Families of rows that turns and mirrors carry onto each other, the same ones carrying the whole set onto itself: the rest of each named row's family, in list order
9 families of 4 rows
fideg: [ 32   9  13  65   1  22  35  17  -7   4 -13  18  -4 -16]
kifim: [-24 -15  17  19 -17   6 -13 -34 -10  23  26   3 -23 -31]
Zoni: [ 10   6   7  64  23 -12  16   4 -39   1  -2  25  22 -35]
tudis: [-10   4   6  42  -3   4 -30 -28 -20  13  30   7  -2 -53]
gid: [ 22  -6  -9 -14  27  -3  41  36  -1 -35   4  25  -3 -10]
bire: [ 19 -14 -22  53   1  14  18   1 -25  -1 -13  41  40 -23]
pufaz: [  3   7   7  -1  56 -19  22  24 -27 -26   7  15   6 -11]
bagat: [ 10 -10 -10  39 -36  22 -13 -20   2   7  26  18  -8 -54]
Tolip: [ -3  16  -7 -41  27  -3  -7  -5  20 -14  18   0   0 -29]
nuza: [ 17  10  -1  36 -13  41 -39 -27  -2  11  20   6  -2 -23]
getet: [ -3 -11   4  -5   9   0  38  35  -3 -23  -6  28  21  20]
Gofak: [-27   0 -15  45 -23  15 -25 -28   5   8   6  14 -12 -37]
fis: [ -1 -16 -22  25 -25  31 -30 -31  -5  10  20  22  14 -39]
Nesug: [-16   5   7 -25  28  -2 -24  -7  -9 -13  38  -4 -19 -29]
zorol: [ -2 -11  18  12  35 -18  49  16 -26  -7  -9  21  -1   3]
tof: [ 13  11  -1 -26  22  33 -29  -3   9 -16  24  -2 -16   1]
soruv: [ -7   2 -15  70   3  -2  23   4 -14  -3 -28  34  14 -20]
vonaf: [  0 -14   4  56 -26   9  26  11 -12   3 -10  36  33  -6]
karo: [ 31  -8 -10  58  -6   3  38  15 -16  -8  -7  38  17 -35]
gasuz: [ -3 -14  17  63  -4  -6  27 -14 -31  21  -5  24   5 -25]
Duku: [-22 -12  18 -32  22  -6  10  -5  -6  -5  23   0 -30  -4]
vuv: [ 33  13  -1   3  44  17  17  27 -10 -25  -8  18  10  16]
Kiruf: [ 18  16  -7  55   3  -6  16  -9  -7  12 -12  25  37 -48]
zafur: [ -3  15  -7  15 -13   8 -28 -34  13  16  20   5   9 -57]
dasiv: [ 14   7  13  47 -25  38  -9 -13   9  16  15   1 -26 -32]
Besa: [ 14 -11 -21 -15  36   7  28  24 -13 -28  -7  31  24   4]
nune: [ 17  18  -7  -1  42 -17  35  19   0 -17 -15  21  29 -20]
Fipeb: [ -6 -14 -21 -40  10  23 -21  -8   6 -18  26  12  -3 -14]
Vud: [  2  -8 -10 -33  -3  16  -9   0  18 -20  37   6 -28 -30]
tul: [-14   5 -15   2  39 -10  31  26  -1 -32 -20  24  -4   5]
Fup: [ 25  10  13   2  31  17  39  34   5 -20  -4   7 -20   6]
lizaf: [-19 -14   4  27 -47  25 -19 -17   7  11  21  17   8 -19]
tiza: [-23 -14   4 -34 -12  15  -7   7  16 -15  26   9  -5   6]
tes: [-34   3 -15 -24  12   7 -17  -6  18 -19  13   4 -30 -12]
naku: [  8   9  14 -15   3  32  -4   4  22  -7  24  -9 -43 -11]
zab: [ 37  11  -1  67  10  25   6   3 -21   3 -12  25  24 -10]

Same family as Tolip: Kiruf, zafur, nune
Same family as Zoni: tudis, pufaz, Nesug
Same family as gasuz: kifim, zorol, Duku
Same family as karo: gid, bagat, Vud
Same family as tes: Gofak, soruv, tul

Families of rows that turns and mirrors carry onto each other, the same ones carrying the whole set onto itself: the rest of each named row's family, in list order
13 families of 3 rows
fov: [  6  20 -10  13  23 -33  15  41]
dati: [ -2   2  -7   2  15 -55   5  20]
Tibef: [-15 -53  -7  15  11   5  33   8]
Rasov: [-12 -47  -8  16  14  28  22   9]
tonev: [-17  12  33 -10  -3  17 -15  -9]
tizak: [-20   2  44  -2  13  24 -24  12]
rapu: [ -2   1  39  -4   7  12 -35   5]
voza: [ -8 -26  11  11  20  33  36  -4]
pusov: [ -1   6  40 -17  20  16 -23  -1]
Bem: [-15 -53 -10   8   7  16  23   7]
zut: [-16 -51  -8  24   0  11  19   9]
Meba: [-15 -40   0  11  14  20  41   3]
pur: [ -1 -48 -10  18  17  17  18  -9]
nuzug: [  1  -3  -4   1  31 -52  14  33]
lisez: [-14 -36 -15  23   9  15  34   2]
Didu: [  4   8   1  11  21 -51  -1  34]
puvod: [-11  -9  47  -5  14   7 -32   6]
tibe: [ -1  10  44  -9  15  12 -25   7]
fira: [-13   9  -7  18  22 -38  -5  49]
siv: [-10   7  48  -4  -6   9 -18  10]
ded: [ -6   6  43   0   7  13 -31  18]
segim: [ 13  10  -3   0  37 -43   4  30]
fal: [ -1   8 -12   1  20 -45  18  37]
Vide: [  6  10  -8  17  36 -42   8  36]
nogeb: [-11 -44 -13  10   3  22  25  -1]
mev: [-13 -49  -5  19  20  23  24  20]
zubi: [  3  16 -12   6  12 -41  14  36]
rit: [ -4  13  29 -17  19  25 -22   3]
mar: [ -9  -7 -10  -1  26 -47   1  46]
nop: [  2   0  -1   6  20 -53  12  35]
padi: [  4   0 -22  19  44 -24  15  38]
sezen: [ -3  13  -6   0  35 -47   2  28]
dimin: [-15 -42  -2  11  26  26  37  18]
zas: [-16  27  26 -18  12  12 -17  28]
nume: [-10  -5  35 -11   3  18 -33   2]
tipog: [-11   0  37  -9  10  28 -27  20]
Fot: [-12 -47  -3  18  35   7  28  -2]
Roki: [ -6 -37 -12  14   4  16  41   8]
pudez: [-16  13  29 -13  10  22 -29  14]

Same family as nop: rapu, Bem
Same family as Meba: Vide, pudez
Same family as Didu: Tibef, nume
Same family as zas: voza, padi
Same family as ded: nuzug, nogeb
Same family as siv: pur, mar
Same family as mev: pusov, zubi
Same family as Fot: tonev, fira

Families of rows that turns and mirrors carry onto each other, the same ones carrying the whole set onto itself: the rest of each named row's family, in list order
3 families of 6 rows
dul: [-28  24 -21  17  38  48 -35  -7   4 -18  23  32 -22 -22]
kisar: [ 16  -3  43 -22  40  20  -4 -27  19  12   3  16  25  -9]
galu: [-28  35  -1   3  22  31 -16 -10  17  -1  32  21 -21 -15]
rof: [ 18 -34  35  -8  28   3  -2 -24  24   6 -17  20  30 -20]
gav: [-44  28 -31  17  19  46 -27  22 -14  -9 -20   9  -3 -32]
Rika: [-27  34 -21   7  37  27 -30   2 -11 -14  17  18 -25 -23]
Ruveb: [-33  17 -17  18  11  52 -36   3   8 -50 -20  22 -16 -30]
meke: [ 10 -57   2  14  39  27 -11 -21   8  28 -28  12  37 -22]
zir: [-14  -5 -27  11  12  79 -26 -16   5 -48 -10  12 -22 -22]
paku: [-58   5 -27  33   6  27 -27  15   5  -4 -25  10   6 -32]
Gupun: [ 19 -37  36 -26  23  15  -9 -31   7  11  -6  13  24 -30]
san: [  1 -49  15   7  25  20  -6 -24 -10  37 -23  13  37 -28]
lila: [ 23 -44   8  -6  33  70 -17 -30   3 -14 -41  -1  24 -11]
lov: [ 21 -45  23 -10  12  50 -12 -28  -4  14 -43  -5  22 -22]
zevi: [-21  26 -21   6  16  53 -23  -2 -12 -48 -14  17 -23 -27]
rom: [ 29 -35  24 -11  22  56  -2 -23  19  16 -37   2  26 -13]
dorol: [-50  38 -16  26  16  51 -30  17   5   1 -14  19  -3 -24]
kag: [-17 -36   8  20  35   7 -15  -8   1  22 -41  11  49 -23]

Same family as dorol: dul, rof, Ruveb, meke, rom
Same family as galu: kisar, zir, paku, lila, kag

Families of rows that turns and mirrors carry onto each other, the same ones carrying the whole set onto itself: the rest of each named row's family, in list order
4 families of 4 rows
Renaf: [ 35 -20  -8 -49  -6  -5 -48   5  14  28  19  40   0 -38 -13 -27  -7  24
  17  24  11   4  27 -12   8]
luzep: [ 37   1  -4 -23   0   2 -46  -4  43  23   7  24  15 -22  -6 -35   1  29
  37  17 -29   3  38 -14  10]
Buz: [ 16 -63  21 -15 -10 -26  -6 -41   3  23  40  18  -9  18   2  -4  33 -27
  18  62 -15  18  63  -4 -22]
nezu: [-15 -53  15 -39  -1 -30  -7 -10  28 -20  34  16   2  25  -9 -32  48   3
   6  54 -37  -4  60 -21 -33]
maz: [ -6 -69  14 -47  -9 -31  -9 -16  -1  -2  43  29 -12  12 -11 -19  39 -13
  -3  62  -2   6  52 -14 -33]
nagag: [  0  -2  26  28  21  -8 -30 -39  35  14   6 -28 -16  36  15 -36  13  45
  15 -16  22 -16  39 -11 -20]
duvir: [ 51 -29  28  14  12 -57 -49  11 -24   2  28 -13 -22  20  18  -7  17 -42
 -13 -10  -7 -22  43   6 -25]
Ledun: [ 11 -18  26  24  14 -10 -32 -47   7  35  14 -16 -30  25  17 -18   2  28
  10  -9  53  -6  33  -5 -17]
Vif: [  7 -45  22  -8  -2 -24  -6 -34  33   2  31   6   5  31   3 -21  44 -13
  25  53 -50   9  71 -10 -24]
zupo: [ 44 -18  27  21  17 -56 -49  15  -3 -13  21 -22 -11  28  18 -18  26 -32
  -8 -14 -32 -29  49   2 -28]
divun: [ 29 -22  24  -1  18 -59 -50  34  -5 -29  25 -16 -13  25   7 -26  28 -22
 -21 -14 -22 -38  42  -6 -34]
Sepof: [ 50 -10  -4 -23  -6   2 -45 -12  22  42  14  29   5 -31  -4 -21  -8  17
  34  23  -6  12  36  -7  15]
der: [ -9 -27  21  -6  15 -14 -33 -26  -1  16  20  -7 -34  16   5 -30   6  40
 -10  -8  69 -16  23 -13 -25]
gulan: [ 23  -7  -9 -49   0  -4 -48  14  34  10  12  33   9 -28 -17 -40   3  37
  20  18 -13  -4  29 -19   5]
nubak: [-21 -12  20  -3  21 -13 -32 -15  26  -7  11 -16 -22  28   2 -44  16  58
  -6 -15  38 -27  28 -20 -30]
dek: [ 35 -34  25  -8  14 -61 -52  29 -27 -17  32  -6 -24  17   8 -15  21 -32
 -27  -9   3 -32  37  -1 -32]

Same family as nubak: nagag, Ledun, der
Same family as Vif: Buz, nezu, maz
Same family as gulan: Renaf, luzep, Sepof

Families of rows that turns and mirrors carry onto each other, the same ones carrying the whole set onto itself: the rest of each named row's family, in list order
10 families of 4 rows
nesul: [ 54  14 -33 -22 -10 -27 -18  27 -11 -31 -23 -14  53  19  38  13 -26  20
  44   4  -9 -33   1  -3  74]
Fera: [ 30  25 -27 -19  -6 -26  -1  -5 -29  18  15 -22 -10   9 -14 -21  -5 -46
  38 -29  36 -49 -26  42  57]
mumor: [ 38  39 -31 -19   2 -24  -8 -11 -15   6  17 -29  -8  28 -18 -34 -10 -48
  36 -19  16 -53 -23  50  58]
pusa: [ 36  19 -34  -6 -21 -44 -85  24 -10  32  23 -39  24  -8  22 -10  10   5
  70  11   2 -18   6 -24  -2]
tele: [ 25  59 -17 -46 -15  10 -46   6  22  16  39  23   5  -1 -22 -50   2 -11
  58   7  -7  -9  25  26  31]
lirak: [  4  56 -17 -40 -18  13 -51 -14  34  18  30  24   2  16 -16 -36   0  -6
  78   6  21 -17  10  20  44]
Minar: [ 14  43  -5 -53 -26   2 -56  -4  23  20  21  32   7   1 -27 -41  -2   4
  58   7   3 -13  25  20  39]
sir: [ 42  49 -29 -23   6  -8   5   0 -29  10  22 -25  -1  15  -9 -29   4 -60
  37  -8  20 -47 -15  38  62]
metig: [ 53   9 -53 -13   2 -34 -16  17  -9   4 -10 -18  65  22  26  18 -32  29
  60  12  -2 -36  -3  14  81]
goken: [ 34  16 -34 -11 -14 -28 -86  33 -12  20  28 -43  35   8  35   4   0  19
  58  10  16  -8   1 -23   2]
sofel: [ 47  11 -35 -23   3 -23 -14  12  -6  -5 -16 -28  54  25  31  20 -19  49
  69   4   0 -41  -1  20  72]
Gasu: [ 40  33 -43 -29   1 -17  -7   7 -32  20  17 -41  -9  22 -20 -22 -21 -42
  27 -18  27 -49 -22  41  69]
poso: [ 30   9 -54 -17   0 -41 -82  42   1  15  16 -49  37   2  11  -5   3  20
  56 -12  29  -7  17 -16  11]
roto: [ 55  31 -38 -22   3 -20 -11  -8 -19  23  18 -30  -6   8 -15 -33  -6 -65
  46 -18   7 -45 -19  45  56]
reris: [ 23  62 -10 -42 -12   7 -53  -3  20  13  16  19   4  -2 -29 -40   1  13
  77  14  -5 -13  22  17  17]
beb: [ 35   6 -41 -34  13 -20 -14  24  -1   4  -9 -19  67  30  38  24  -4   2
  70  -6  -3 -21  -3  -7  85]
selev: [ 11  50  -3 -42 -25   1 -54 -16  15  -2  31   1 -10  -1 -22 -22  11  18
  56  23   3  -8  18  38  27]
Fif: [ 24  64 -15 -47 -15   3 -62  -8  25   5  20  15   7  19 -31 -51  13 -16
  58  20  -2 -10  20  20  42]
gabok: [ 28  26 -24 -23 -11 -17 -10  -1 -28  13  11 -21 -11   1 -12 -14 -12 -57
  19   3  21 -41  -6  58  53]
Bipo: [ 52  47 -26 -15 -15 -19  -5  -1 -27  17  20 -20 -11  14 -11 -25   0 -48
  49   2   7 -37 -45  53  51]
tep: [ 22  70  -5 -49 -17   5 -44   2  34  15  27  13   2  18 -22 -42  10   2
  51   1 -15  -6  13  20  40]
Zomi: [ 15  75 -16 -38 -19  23 -43  -6  12   8  34   7   8  20 -15 -42  14   5
  63  15 -10  -9  21  30  38]
Muve: [ 50  29 -41 -14   0  -6  -8   6 -12  34  14 -12  -4  16  -4 -30 -32 -48
  41  -7  49 -51 -12  43  66]
seb: [ 28  61 -10 -37 -29  24 -61  -8  21  32  25   3  13   7 -19 -57  -4  -6
  55  14 -10 -15   9  25  56]
Kup: [ 43  61 -15 -38 -14   4 -54  -9  20   5   8  26 -10   3 -15 -44  15   3
  44  31  20 -24  20  29  37]
Vop: [ 53  42 -39 -19   9 -17 -24   6 -19  16  16 -25   0  19 -15 -34 -14 -63
  36   6  20 -54 -29  53  54]
fito: [ 34  25 -64 -23 -15 -48 -74  11  -8  22  29 -37  46  -2  33 -12   4   5
  62   7  24 -11  -1 -38  17]
ferik: [ 49  15 -53 -15  -7 -36 -91  38 -14  39  22 -33  26   0  28   4  -4  14
  50  10  24 -13   6 -15   9]
simef: [ 46  14 -37 -24  -3 -30  -8  32  -4   2  -8 -23  52  27  26   6 -28  29
  56   0  -6 -29 -13  16 104]
bug: [ 48   9 -38 -28  18 -43  -8  23 -14  -1  -3 -11  43  24  26  23 -35  34
  66   1  -9 -48  16  -2  63]
pona: [ 49  36 -36 -37  -3  -1  -6 -15 -28  14  27 -28 -14  15   3 -37   9 -32
  37   1  48 -46 -11  44  66]
dem: [ 28  21 -47 -34 -11 -43  -5   9 -13  -6 -10 -34  59  46  33   4 -14  25
  54 -11 -11 -15  -9   8  80]
Paf: [ 43  -1 -40 -17  10 -23 -10  21 -25  -7  -6 -14  50  28  39  20 -14  32
  65  10   4 -28   2   6  81]
pog: [ 47  21 -43 -14  -5 -31 -90  36  -1  15  18 -17  43 -21  24  -3  -1 -15
  58   5  -4 -29   3 -35   9]
Fozil: [ 46  27 -51 -25  -4 -26  -7  14 -11  -6 -16 -21  48  15  37  14 -34  23
  69  11 -10 -30  -1   2  93]
Rerid: [ 33  31 -47 -18 -24 -36 -85  33  -1  17  12 -53  25  -5  28  -3   0   1
  55  16  18 -11  -3 -30   5]
daton: [ 43   5 -41   1  11 -33 -78  36 -12  29  33 -29  40  -1  31  -8   3   3
  58   1  23  -9  11 -25   9]
gona: [ 44  -1 -37 -22   0 -42 -13  14  -2 -12  -2 -20  59  42  16  18 -14  41
  52  11 -10 -38   5  11  74]
Mereg: [ 26  14 -40 -16  -5 -46 -82  23   0  24   1 -31  41  12  23  18  22 -12
  45  13  -4 -14  10 -30  12]
pobom: [ 32   6 -45 -10  -7 -39 -87  30   0  27  13 -36  42   6  21  -2  12  15
  49  25  25 -24   5 -25  10]

Same family as tele: mumor, metig, goken
Same family as simef: pusa, Gasu, reris
Same family as gabok: nesul, lirak, fito
Same family as sir: Fif, Paf, pobom
Same family as Rerid: Fera, Minar, Fozil
Same family as seb: poso, Bipo, bug
Same family as gona: Zomi, Vop, daton

